In the rows, zero is written as 128.
These are runs of 8 systems, one row a step. Runs of the same system follow the same rule from any start.
tuges, seq 1:
[[131 139 176 157  97 109 142 115 126 178 157 122  85 123  77 143  99 139]
 [150 139 144  87 180 147 104 156 111 166 145 123 163 142 128 133  91  91]
 [100 105  96 119 154 127 119 144 134  84 107 146 179 134 159 130 164 130]
 [110 129 129 166  91 100 158 107 140 113 143 130 116 126 125 123 141 182]
 [153 140 159 128 118 134 157 133 113 167 145  95 116 139 103 127  97 123]
 [120 108 121  98 163 144 113 151 124 150 111 122 163 135 108 144 132  96]
 [102 121 101 138 141 114 102 116 150 112 127 142 150 123 142 133 152 167]
 [141 150 143 158 111 123 146 117 124 123 143  97 120 127 142 123 132 163]]
fenib, seq 2 (8 x 18):
[[116 146  62 133  93 123  78  90 164  61 136 182  89  90 177 104 155  96]
 [172 153 148 135  69 142 107  98 115 102 118 116  20 102 149 134 118  63]
 [139 117 173  88 142 170 135 144 100 122  81 171  87 108 114 114 105  21]
 [106  97  99  79 134 118 137 140 119  78 111 219 117 140 175 104  99  57]
 [150 112  88 111  63 111 187 111 116  70 121 158  71 146 193  80  99 103]
 [161 122  96  93  64 156 204 112 127 141 100 129  78 123 100  69  93  72]
 [149  95  44  43 112 153 133 115 147 171  95 145 119 134 104  83  98  69]
 [166 112  33  54 124 161  88  85 153 122  81 123 108 117 179  74 135 121]]
Disi, seq 3 (8 x 18):
[[140 154 137 154 138 114 116 144 115  88 161 102 143 142 183 154 140 127]
 [119 116 175 156 115  94 156 151 101 117 142 127 117 158 130 166 116 133]
 [118 138 148 135 129 115 180 144 122 147 167 156 149 143 111 106  86 136]
 [139 121  82 109 128 119 172 145 129 134 151 111 176 161 148 105 111 146]
 [119  87  88 123 100 118 170 128 133 146 101  93 146 155 106 130 151 165]
 [123 124 104 136 110 144 138 104 157 176 113 104 134 108  67 111 147 169]
 [147 152 111 124 154 170  86 108 148 166 115  76 151  97 102 121 154 151]
 [128 137 157 146 169 156  63 122 129 122  98  90 138  99 127 159 180 150]]
lebor, seq 4, 8 rows:
[[155 161 169  96 156 134 122 124 112 147 173 179 106 128 150  93  49  91]
 [148 111  61  74 124 127 148 160 125 105 136 130 156 164 174 115 109  61]
 [108  49  97  78 112 120 148 112 122 136  52 159  98 151 116 118 130 135]
 [154 128 116  79 130 152  93  73 143 192 107 138  81 105 105  79  93 151]
 [173 148  63  99 127 171  70 112 156 148 114  65 131 105 131 127 154  93]
 [113 107 112 141 125 146  68 109 140 102  66 106 105  92 119 167 210 119]
 [122 165 179 179 123 129  59  86 133  99 129 152  63  72 138 147 154 138]
 [152 191 164 175 112 122  98 142 116  74 185 126  91 110 172 159 126  59]]
lonom, seq 5 (8 x 18):
[[116 104 135 138  93  82 169 156 113 127 152 138 110 172 122 162 106 104]
 [105 100 134 105 134  99 167 133 124 173 137 166 142 157  98 118  84 152]
 [141 121  74  97 128 130 164 120 144 164 142 115 167 149 127  81  99 166]
 [153 108  81 108 105 153 157 117 136 160  93  57 140 134 107 113 147 158]
 [139 129 135 131 135 172 104 100 140 175  81  72 124  92  72 127 163 163]
 [146 173 147 144 173 175  57 117 140 138 121  83 148  80 121 137 166 137]
 [128 158 164 171 159 147  70 144 119  70 124 102 140 101 163 174 188 106]
 [ 92 148 191 197 131 100 100 144 115  57 148 169 112 108 153 180 163 103]]
tuges, seq 6 (8 x 18):
[[153 181 133 167 114 138 121 110 135  99 158  99 119 107 165 111 138 153]
 [149 133 159 148 105 132 141 153 103 110 126  94  98 136 130 169 134  73]
 [ 97 112 163 124 149 109  95 137 120 133 122 179 111 129 111 164 120  97]
 [117 146 134 122 153 115 120 126 129 112 167 181 144 129 166 103  95 138]
 [132 123 112 123 107 125 196 146 114  94 136 137 144 152 159 100 115 121]
 [109  87 109 115  96 118 182 129 132 152 104 147 122 142  85 119 119 120]
 [132 116  94  94 132 134 122 104 150 190 124 130 135 129  92 101 102 155]
 [157 133  80 102 138 162 112 110 142 145 109  78 153 119 137 103 144 151]]
lebor, seq 7 (8 x 18):
[[105 144 184 186 145 110 130 156 119 130 158 105 155 131 102 182 149 147]
 [108 156 185 173 160 113 151 155 112 103 176 146 177 134 147 134 122 157]
 [112 135 138 158 118 102 209 159 116  96 174 143 171 157 148 112 108 145]
 [109  97 130 126 113  95 217 159 115 155 150 142 163 174 101 120  89 146]
 [124 101 119  87 154 121 177 142 122 197 137 123 183 168  93 102  81 174]
 [137 113  82  94 149 150 160 122 143 182 115  87 198 145 104  84 125 195]
 [126 121  79 134 122 158 145 105 162 171  95  67 171 110  74 102 176 203]
 [120 154 125 184 120 148 101 100 165 168 129  59 148  88  63 145 187 199]]
Med, seq 8, 8 rows:
[[148 154 137 128 165 162  69 115 133 142 122  90 139  99 129 134 151 139]
 [129 155 126 155 158 140  91 149 133  93 144  99 171 115 151 154 169 118]
 [110 141 170 177 143 107 109 160 115 100 156 117 146 136 138 190 154 122]
 [111 152 199 159 155 105 135 158 107 124 176 153 144 137 126 154 103 124]
 [106 128 162 130 155 109 183 165 109 132 168 173 176 158 126 116  81 130]
 [ 98  92 125 116 126  98 203 141 122 157 135 160 163 168  99 104  93 173]
 [121 106 100 111 108 123 176  95 148 194 120 133 137 138  74  80  97 199]
 [153 125  65  93 117 160 134  91 162 201 109  79 144 119  84  80 125 178]]
depe, seq 9 (8 x 18):
[[114  95 107  94 151 164  97 119 137 143  60 128 136 108  98 128 162 113]
 [128 154 116 134 156 155  59  90 157 140 121 123 132  81 126 116 154 160]
 [160 173 143 157 135 146  78 122 123  99 142  80 115 109 170 151 156 119]
 [117 153 181 173 131 128 109 151 110  77 138 141 110 108 143 173 156  71]
 [100 155 177 165 137  97 126 143 119  93 183 201 121 124 147 137  99 104]
 [123 132 154 140 110  82 190 142 103  95 175 168 119 168 176 110  76 142]
 [111  85 118 121  74  94 232 141 113 121 121 156 113 176 118 108  92 136]
 [117  74  70  78  89 112 188 116 144 190 109 150 122 159  76  89  87 137]]
fotin, seq 10, 8 rows:
[[101  85  91 128  77  98 110 101 140  76  89 177  60 120 146 142 159 102]
 [151 151 140 119  79 145 138 100 132 146 137 160  51  96  99  95  86  65]
 [156 135 125  86 143 156 133 171 110 135 133 130 142 135 125 131 102  17]
 [108  66  87  80 134 122 108 136 124 101  66 163 117 143 141 145 147  75]
 [125 120  92 107  92 144 118  87 151 113  93 180  70  88 122  85 131  97]
 [167 161 102 113  97 166 128 130 138 126 137 117 102 103 119 109 119  33]
 [141 104 109  91 130 144  89 148 121 128  92 112 109 130 120 169 147  40]
 [114 108 125 100 140 144  72 104 135 114  79 175  81  98 131 129 141  83]]
Med, seq 11, 8 rows:
[[ 99  71 146 125 125  89 156 135 103 109  96 154 114 167 143 153 127 160]
 [116 141 159 143 104 133 164  96 136 137 127 169  94 103 104  81 102 158]
 [149 133  72 101  98 138 165 128 146 152 149 123 137 136 115  86 101  94]
 [138  77  83  86 114 122 121 120 129 157  84 100 116 153 117 142 136 133]
 [133 129 125 122 133 154  80  79 143 133  81 123  90  87 129 107 152 164]
 [155 171  98 145 117 161  99 116 144  97 139  96 124  94 151 116 161  98]
 [137 128 127 144 123 121  93 155 117  99 133  92 120 139 146 190 158  73]
 [111 132 193 145 155 112  85 140 104 101 131 161 102 126 150 171 126 104]]
fotin, seq 12, 8 rows:
[[116 137  86 105 163 142 137 179 133  83 156 162 206 139 169 115 129  53]
 [118  69  66 119  65  88 134 113 131  88  84 126  78 156 155 157 160 125]
 [145 133 139 112  95 158 139  84 140 178  99 139  64  90  70  86 102 120]
 [156 165 107  96 164 178 112 157 136 141 151 112 177 114 128 108 115  53]
 [124  91  91 112 132 123  87 139 128  83  83 108 127 138 167 172 177  99]
 [114 126 143 141 101 132  95  81 144 125  93 161  58  85 105 122 145 132]
 [149 184 151 138 127 148 113 133 131 130 175 145 114  97 123 115  99  61]
 [132 109 140 115 136 111 119 169  99  98 128 127 125 159 157 176 126  59]]
depe, seq 13 (8 x 18):
[[134 161 192 176 103 173 189 126 126 160 118  95 121  87  40 111 138 127]
 [135 161  65 113 141 133 112 166 158 149 196 121 196 133 115 133 115  56]
 [112  79 142  99 184  92  84 151 101 125 111 123 154 178 169 184 131 160]
 [110 136 201 174 139 148 164 118 116 135 107 124 132 103  86 112 145 195]
 [141 177  94 160 102 135 156 148 154 141 197  97 171 123 104 121 122 105]
 [128  94 117 105 145  92 110 167 113 144 139 105 152 181 136 190 119  96]
 [100 104 188 127 174 137 140 133 112 152  96 152 148 125  95 127 127 168]
 [133 163 112 151 132 143 157 129 150 144 164 105 179 117 113  95 131 170]]
Disi, seq 14:
[[120 129 143 161 122  79 124 118 122 114 160 122 123 151 166 154 126 200]
 [149 148 177 156 106 130 196 139 102 129 145  96 122 140 123 117 104 148]
 [118 137 119 138 136 131 173 176 129 146 160 111 197 146  98 131 126 112]
 [111 102  94 120 141  98 133 131 137 157 141 110 173 164 125 137 129 192]
 [137 121 129 138 116 141 163 102 129 148 106  86 131 125 115 101 140 205]
 [136 159 122 158 124 163 137 129 147 145 129  72 162 101  85 125 166 140]
 [124 141 136 143 161 132  75 136 138 162 141  84 162 121 101 170 157 154]
 [125 144 191 150 172 133  94 119 112 134 123 111 137 118 136 144 141 188]]
lonom, seq 15:
[[106  96 118 102 139 133 107 105 149 206  97 132 126 118  51 133 128 156]
 [162 156 116 103 174 164  81  99 138 153 125  90 153 110 156  92 127 184]
 [157 150 127 144 129 179 130 138 119  84  89  64 136 104 149 129 185 109]
 [ 98 138 163 178 117 134  87 122 137 109 110 134 100  84  90 175 181 103]
 [120 166 184 157 162 101  64 128 120 111 179 165 113 114 157 163 111 119]
 [121 136 157 139 144 101 153 172  97  65 165 166 146 158 191 143 109  87]
 [ 83  93 113 143  87  73 198 153 126  94 147 194 128 164 127 134 110 111]
 [119 101  99 106  85  72 176 114 135 178 172 164 109 172 110 110  63 162]]
fenib, seq 16, 8 rows:
[[144 115  92 105 105 107 152  94 138 169 136 115 116 150 130  92  91 193]
 [165 154  89 109 134 170 140 121 143 170 135  70 167 120 111  89 126 141]
 [121 123  72 120 143 157  78 116 165 148 101  91 163 103 102 137 181 136]
 [127 144 128 140 151 132  33  84 148 130 118 119 101  91 140 147 163 165]
 [142 185 195 163 158 154  64 123 116 101 142 125 106  88 151 150 141 107]
 [100 139 198 169 147 124 110 169 102  75 134 163 123 114 133 183 150  60]
 [ 85  98 195 154 120  71 153 157  90  83 139 199  96 159 149 170 105 103]
 [122 111 176 133 103  85 233 157  87 116 157 169 117 181 149 113  63 125]]

Which system made each run below?
seq 17 (2 x 18):
[[ 96  99  99 131 109 110  57  79 156 122  84 157  77  99 111 150 174 148]
 [164 171 165 131 118 160  73  79 130 135 122 131  44  75 127 112 114 105]]
 -> Disi
seq 18, 2 rows:
[[102 137  79 158  97  83 124  84 162  89 164 173 116 120 174  99 135 200]
 [190 148 127 138  64 131 165 119 111 135 136  50  73 143 141 128 112 113]]
 -> Disi
seq 19:
[[117 105 106 110  91 141 141 105 141 132  89 159  81 107  96 106 129  93]
 [150 127 100  78 123 132 106 108 133 147 131 157  93 128 144 100  88  90]]
 -> fenib
seq 20, 2 rows:
[[108 138 124 124 138 109 137 132 138 133 170 186 147 131 129 104  93 121]
 [153 120  90 105 114 113 155 129 121 113 139 113 132 159 180 109 106 137]]
 -> Disi
seq 21 (2 x 18):
[[146 173 194 136 133 173 121  65 127 151 115 160  67  64 111  54  98 170]
 [164 189  62 142  99 143  98 144 166 129 200  92 147 109 130 134 133  48]]
 -> lebor
seq 22 (2 x 18):
[[162 163 124 126 115 132 117 129 135 172 175  92 123 129 110 135 101  98]
 [119 108 121 119 157 136 115 160 121 122 108 104 169 144 126 164 155 105]]
 -> lebor
seq 23 (2 x 18):
[[138 143 151 143  99 139 134 117 130 153 128 122  86 106  83 132 121  97]
 [124 142 129 126 154 121  76 147 135 143 151 133 144 127 122 162 129  94]]
 -> lebor
seq 24, 2 rows:
[[129  98  94 107  97 149 168 129 132 126  86 128 115 127 104 107 138  93]
 [123 114  90 110 107 129 102  91 156 166 113 141  98 112  95 117 127 135]]
 -> tuges
seq 25, 2 rows:
[[142 126 110 119 110 131 151 111 122  85 115 137 108 132 184  92 123 140]
 [136 126 122 127  81 135 163 117 129 131 117 133  85 118 103 116 119  89]]
 -> lonom
seq 26 (2 x 18):
[[118 135 166 145 137 119 173 150 115 154 156 133 157 146  99 126 100 143]
 [115 112 107 125 132 102 159 158 129 147 154 114 179 169 118 147 122 149]]
 -> fenib
seq 27:
[[117 143 127 114 151 135  96 150 130 118 150 169 143 118 130 138 118  54]
 [126  99 126 125 116 104 125 134 105  74 112 141 100 150 184 155 135 111]]
 -> fenib
seq 28, 2 rows:
[[146 143 184 141 159 172 121 117 118 170 100  68 140 102  90 129 148 174]
 [ 85 150 137 145 183 135  72 144 152 143 152 155 193 100  97 149 153 129]]
 -> fenib
seq 29, 2 rows:
[[119 126 144 139 127 147 124 145 132 148 110 114 129 111  72 158 152  84]
 [119 129 114 106 155 115  63 121 143 141 143 156 128 122 136 144 120 114]]
 -> fotin
seq 30 (2 x 18):
[[153 165 120 103 134 128  36  97 148 158 160 151  76  99 131 134  93  76]
 [160 136 121  93 149 143  89 116 107  64 106 140  98 125 224 113 127  91]]
 -> tuges
seq 31 (2 x 18):
[[146 123  71  80 152 176 161 146 123  68  99 137 181 131 194  66 137  88]
 [ 88  71  54 140  63  79 126 124 149  90  98 136 102 143 122 173 182 117]]
 -> Disi
seq 32, 2 rows:
[[124  95  91  94 131  92 105 113 136 165 134 127 128 161 132 140 105 168]
 [152 111 149 109 134 158 143 113 113 159  82  86 117 127 112 113 131 161]]
 -> depe
seq 33 (2 x 18):
[[111 117 158 125 178 130 116 162 112 131 127 125 176 143 129 156 135 131]
 [ 94 113 122 144 130  97 121 115 133 101 128 163 134 135 153 132 139 177]]
 -> fotin
seq 34:
[[108 104 161 144 117 105 152 116 111 107 111 161  96 137 141 125 119 156]
 [147 152 144 120 118 130 151 129 121 150 164 143 113 130 127 103  80 105]]
 -> lebor
seq 35 (2 x 18):
[[161 193  94 126 111 154 169 132 147 127 196 131 153 114 146  61  87  94]
 [142  97  56 116  83 134 138 147 141 128  99  69 130 146 105 162 170  69]]
 -> fenib
seq 36:
[[121 145 130 137 160 167 141 156 135 138 131 106 195 113  97 124 156 115]
 [ 87 122 105 159 127 104 126 124 152 112 136 141 163 125 124 135 165 182]]
 -> lebor
seq 37, 2 rows:
[[132 143 148  99 152 154 150 117 128 156 132 172 135 113 119  64  83 129]
 [134 131  81 119 128 137 165 160 128  93 138 114 181 146 157 114 139  96]]
 -> fotin
seq 38:
[[138  83  70  96  76 105 143  92 130  98  86 139  72 147 171 110 128 138]
 [150 138 128 118  91 180 170 103 138 156  94 116  91  90  75  78 123  97]]
 -> fotin
